Where one turn sends some rows of the set: a few examples, then the rows asked
paf: [-0.62 -1.52  1.21 -1.81 -2.35 -0.63  3.01  2.68  0.09  2.79 -2.12 -1.16
 -1.29]
Sud: [-1.20 -1.63  1.21 -1.82 -2.57 -0.08  2.35  0.47  0.43  3.46 -2.44  0.90
 -1.67]
vetu: [ 0.23 -2.71 -0.88 -1.11 -2.82 -1.56  2.36  0.64  0.61  2.92 -2.23 -1.22
 -1.66]
Farod: [-1.61 -0.51  0.20  0.26 -4.68 -2.36  1.69 -1.67  2.09  0.27  2.94  3.21
  3.61]
bure: [-0.03 -3.88  1.53  0.13 -1.42 -0.69  2.10  2.73 -0.74  2.25 -2.44 -1.90
  2.19]
pital: [ 0.19 -1.93  2.00 -1.91 -3.18 -0.17  3.23  2.15 -2.33  0.83 -0.84 -1.62
  0.15]
Tura: [-0.21 -3.35  1.26 -0.74 -2.69 -2.22  2.58  2.18  0.33  2.73 -2.68 -2.12
  1.60]
pemur: [-1.24  2.10 -0.28  2.74 -2.05 -1.84 -1.48  2.03  0.26 -1.14  1.73  2.56
  1.53]
toses: [ 0.23 -3.15 -0.08 -0.53 -1.47 -1.55  1.52  0.87  0.08  2.12 -3.19 -2.74
  0.96]
sugaz: [-3.05 -2.46 -0.39  1.48  0.40  0.22  0.61  1.80  2.69 -1.97  1.48  3.36
  1.95]
bukes: [-3.38 -1.70 -0.49  2.20  0.38 -1.80  1.44  1.02  2.30 -1.87  2.32  3.31
  2.42]
Suzem: [ 0.05 -2.38  1.57 -2.20 -2.00 -0.19  1.98  0.88  0.85  1.72 -2.66 -0.40
 -1.84]
Vapa: [-0.54 -3.85  0.22  0.74 -1.29 -1.66  1.69  1.07 -0.75  2.50 -3.19 -1.78
  2.75]
dibam: [-2.03 -0.85 -0.15 -0.61 -4.33 -2.78  1.29 -2.25  1.80 -0.37  2.75  2.82
  3.20]
vobid: [-0.96 -2.72  1.38 -1.50 -2.86  0.11  3.14  1.19  0.70  4.06 -1.62 -0.76
 -0.36]
gabeb: [-0.10 -3.47  1.82 -1.96 -1.98 -1.20  3.88  2.80 -1.14  0.45 -1.18 -1.66
  0.42]
totat: [-2.61 -2.20 -0.05  2.55 -0.11 -0.99  1.48  0.81  2.69 -1.34  3.10  3.54
  2.00]
Ruv: [-2.46 -1.21 -0.44  0.26 -5.20 -2.25  2.04 -1.94  2.69 -0.64  2.40  1.89
  3.22]
tidu: [-2.75 -0.25 -0.68  0.55 -4.10 -3.83  0.91 -1.58  2.17 -0.20  2.43  2.82
  2.95]
bet: [ 0.51 -2.84  1.91 -1.06 -2.42 -0.80  3.89  0.85 -0.70 -0.69 -1.96 -2.36
  0.08]
fiz: [ 0.68 -4.22  0.70  1.10 -1.86 -1.63  3.46  1.52  0.50  0.86 -2.87 -2.02
  0.67]
mupoz: [-1.13  3.08  0.30  2.37 -2.55 -1.73 -0.91  1.49  0.08 -1.53  0.37  1.80
  2.56]
Mibos: [-3.21 -1.62 -0.85  1.93  1.17 -0.25  1.47  0.92  2.49 -1.00  2.06  3.01
  2.30]
Vidav: [-2.08  2.71 -0.06  2.07 -2.10 -2.34 -0.68  1.72  0.42 -1.82  1.18  2.76
  1.46]
difan: [-1.85  2.48 -0.76  2.46 -1.97 -2.33 -0.80  2.57 -0.16 -1.39  1.24  2.10
  1.70]
falod: [ 1.29 -2.94  1.53 -1.37 -2.64 -1.09  2.58  2.13 -1.08 -0.45 -2.06 -0.47
 -1.68]
rasi: [-1.47  2.74 -1.25  1.70 -3.20 -1.38 -1.49  1.74 -0.06 -1.35  0.54  1.18
  2.02]
posuz: [-1.72 -0.29 -0.63  1.27 -4.65 -3.33  0.90 -1.58  1.62  0.00  3.38  2.19
  2.82]
dud: [-0.05 -2.29  2.32 -1.04 -2.50 -0.41  4.27  1.32 -2.71 -1.05 -1.08 -1.00
  0.31]
sifu: [-2.44 -1.98 -0.54  1.69  0.82 -0.31  1.03  1.42  2.10 -0.75  2.46  3.82
  2.89]
lakar: [-0.91  3.11 -0.34  2.38 -2.51 -1.23 -0.37  1.77 -0.25 -0.97  1.44  1.96
  2.61]
geko: [-2.37 -0.01 -0.28  0.71 -5.03 -3.75  1.78 -1.32  1.92 -0.14  2.69  2.56
  2.72]
nisi: [-3.30 -2.54 -0.32  1.80  0.15 -1.59  1.37  1.52  2.67 -1.10  2.32  3.82
  2.13]

toses moves to Suzem
vobid moves to pital
Where do these go?
mupoz moves to Mibos
difan moves to nisi
dud moves to Vapa
vetu moves to falod
posuz moves to pemur
sifu moves to Farod
Vidav moves to bukes
gabeb moves to Tura
Ruv moves to rasi

Where one turn sends some rows of the set: a few examples, then the rows asked
tavek: [-1.81 -4.37  2.10  1.82  5.15 -0.22  1.63 -2.15  3.60 -0.44 -1.80 -0.33
 -1.66]
Sesev: [ 0.07 -0.80 -0.88  4.91  1.79  1.93  0.99  2.88  0.42 -2.43 -2.93  0.79
 -3.29]
kazo: [ 0.05 -1.43  1.25  3.29  0.83  2.47  3.62  1.50  0.30 -2.86 -5.33 -1.37
  1.25]
kub: [ 0.23 -1.74  1.89  3.54  1.30 -2.08  3.18 -2.46 -2.12  0.07 -4.56 -2.55
 -1.46]
reb: [ 0.35 -2.27 -0.37  4.63  1.19  1.17  1.54  2.43 -0.73 -1.08 -2.75  1.74
 -4.62]
sopif: [ 1.42 -5.78 -0.54  1.26  1.70 -0.03 -0.59  0.08  0.77  1.84 -1.32  0.27
 -1.58]
tino: [-1.62 -1.87  3.44  3.04  0.26  2.35  3.29  0.74  0.59 -1.41 -4.67 -0.74
 -0.17]
zus: [ 0.81 -2.70 -1.80  3.19  6.06  0.01  2.97 -2.01  2.30 -3.44 -3.20 -1.74
  1.43]
vutab: [ 0.90 -1.09 -2.06  5.82  1.68  0.93  2.80  1.44 -2.08 -2.13 -3.58  0.79
 -3.06]
Fufa: [ 0.66 -1.77 -3.13  5.59  1.84  2.02  1.67  2.03 -0.20 -2.25 -2.50  1.22
 -2.37]
Vego: [-2.85 -2.18  1.55  3.52  1.91  0.01 -0.28 -1.94  2.21  1.26 -2.05 -1.22
 -0.71]
vul: [ 2.36 -5.31 -0.10  2.12  0.55  2.02  3.30  2.14 -1.56 -0.72 -4.01  1.06
 -0.06]
Bikob: [-1.07 -2.01 -1.22  5.93  1.54  1.40  1.57  0.96 -0.48 -0.47 -2.02  2.01
 -3.65]
mula: [-1.48 -4.38 -0.67  3.46  0.89  3.72  1.49  0.81  1.86  0.01 -2.18  1.31
  1.28]
nul: [ 0.16 -2.63  1.88  2.76 -0.79 -2.96  2.56 -1.57 -0.02 -2.42 -2.55  2.73
  0.51]
vefak: [ 0.48 -3.12 -0.57  3.67 -0.30 -2.36  2.38 -2.25  0.02 -2.56 -1.77  2.94
  2.24]
vev: [-1.27 -0.32 -0.92  6.45  1.56  1.24  2.60  0.62 -0.85 -1.74 -3.45  0.74
 -3.10]
pip: [ 0.57 -1.43 -0.16  3.44 -0.13 -1.85  1.85 -1.10  1.56 -4.25 -2.54  1.73
  2.78]
Nakur: [ 0.73 -1.04 -2.27  3.51  2.60  0.99  0.21 -0.20  2.25 -2.37 -3.26 -3.03
  2.40]
genu: [-0.66 -3.59  2.49  2.50  5.07 -2.01  4.07 -3.28  0.42 -0.97 -3.46 -1.13
 -1.87]
Loro: [ 1.93 -3.85 -3.59  4.18  2.23 -0.88  2.33 -2.45 -1.94  0.30 -2.65 -1.17
  1.14]
lavis: [-0.89 -2.47  1.97  2.69 -0.61 -2.00  0.91 -1.06  2.30 -2.41 -1.93  2.64
  1.09]
Sef: [-1.05 -2.54  0.97  1.87  3.41 -1.39  2.72 -1.42  3.61 -1.23 -2.43 -2.97
 -3.81]
dof: [ 0.93 -4.55 -0.75  2.37  3.46 -2.44  4.42 -2.61  0.43  0.01 -2.24 -1.87
 -3.80]
vut: [ 0.90 -4.75  0.52  3.28  0.40  1.15  4.65 -0.27 -2.92  0.39 -4.18  1.12
 -0.37]
sov: [ 1.63 -6.14  0.22  0.48  5.29 -0.11  1.28 -0.12  2.67 -1.06 -1.55  0.31
 -1.62]
nuful: [-1.45 -3.44 -2.00  4.96  1.44  3.08  2.94 -0.63  0.35 -0.52 -2.65  0.47
  2.53]
Magam: [ 0.56 -4.44 -1.58  3.54  5.73 -1.39  4.33 -3.60 -0.21 -1.27 -2.63 -0.76
  0.21]
tipo: [ 0.03 -4.59 -2.21  1.72  4.11 -0.31  1.40 -0.75  4.51 -0.66 -0.42 -1.42
 -2.36]
vukog: [ 3.32 -4.84 -2.12  1.05  3.84 -1.60  3.09 -0.10  1.68 -2.01 -2.38 -2.17
 -2.97]
vumig: [ 2.36 -2.50  0.56  1.92 -0.45 -2.36  1.92  0.07  0.81 -4.04 -2.64  2.20
  1.47]
Kud: [-0.41 -3.51 -3.51  3.97  4.34 -1.15  3.34 -3.23  2.61 -0.84 -1.19 -2.07
 -1.16]
lani: [ 1.04 -1.55 -1.39  2.69  3.86 -1.36  3.58 -1.16  2.96 -3.34 -3.21 -3.96
 -1.67]
kise: [ 1.10 -3.88  0.27  2.08 -0.48 -1.80  0.85 -0.04  1.62 -2.55 -1.42  3.51
  1.38]
folem: [ 3.45 -2.72  0.86  0.65  1.63 -0.49  0.55  1.83  0.79 -1.96 -4.48 -2.59
 -1.20]
mog: [ 2.96 -3.72  0.20  0.58  5.46 -0.57  2.47  0.27  2.28 -3.71 -3.78 -1.75
 -0.62]

zus moves to mog
Sef moves to dof
Fufa moves to Sesev
Where do these go?
pip moves to vumig
nuful moves to kazo
Nakur moves to folem

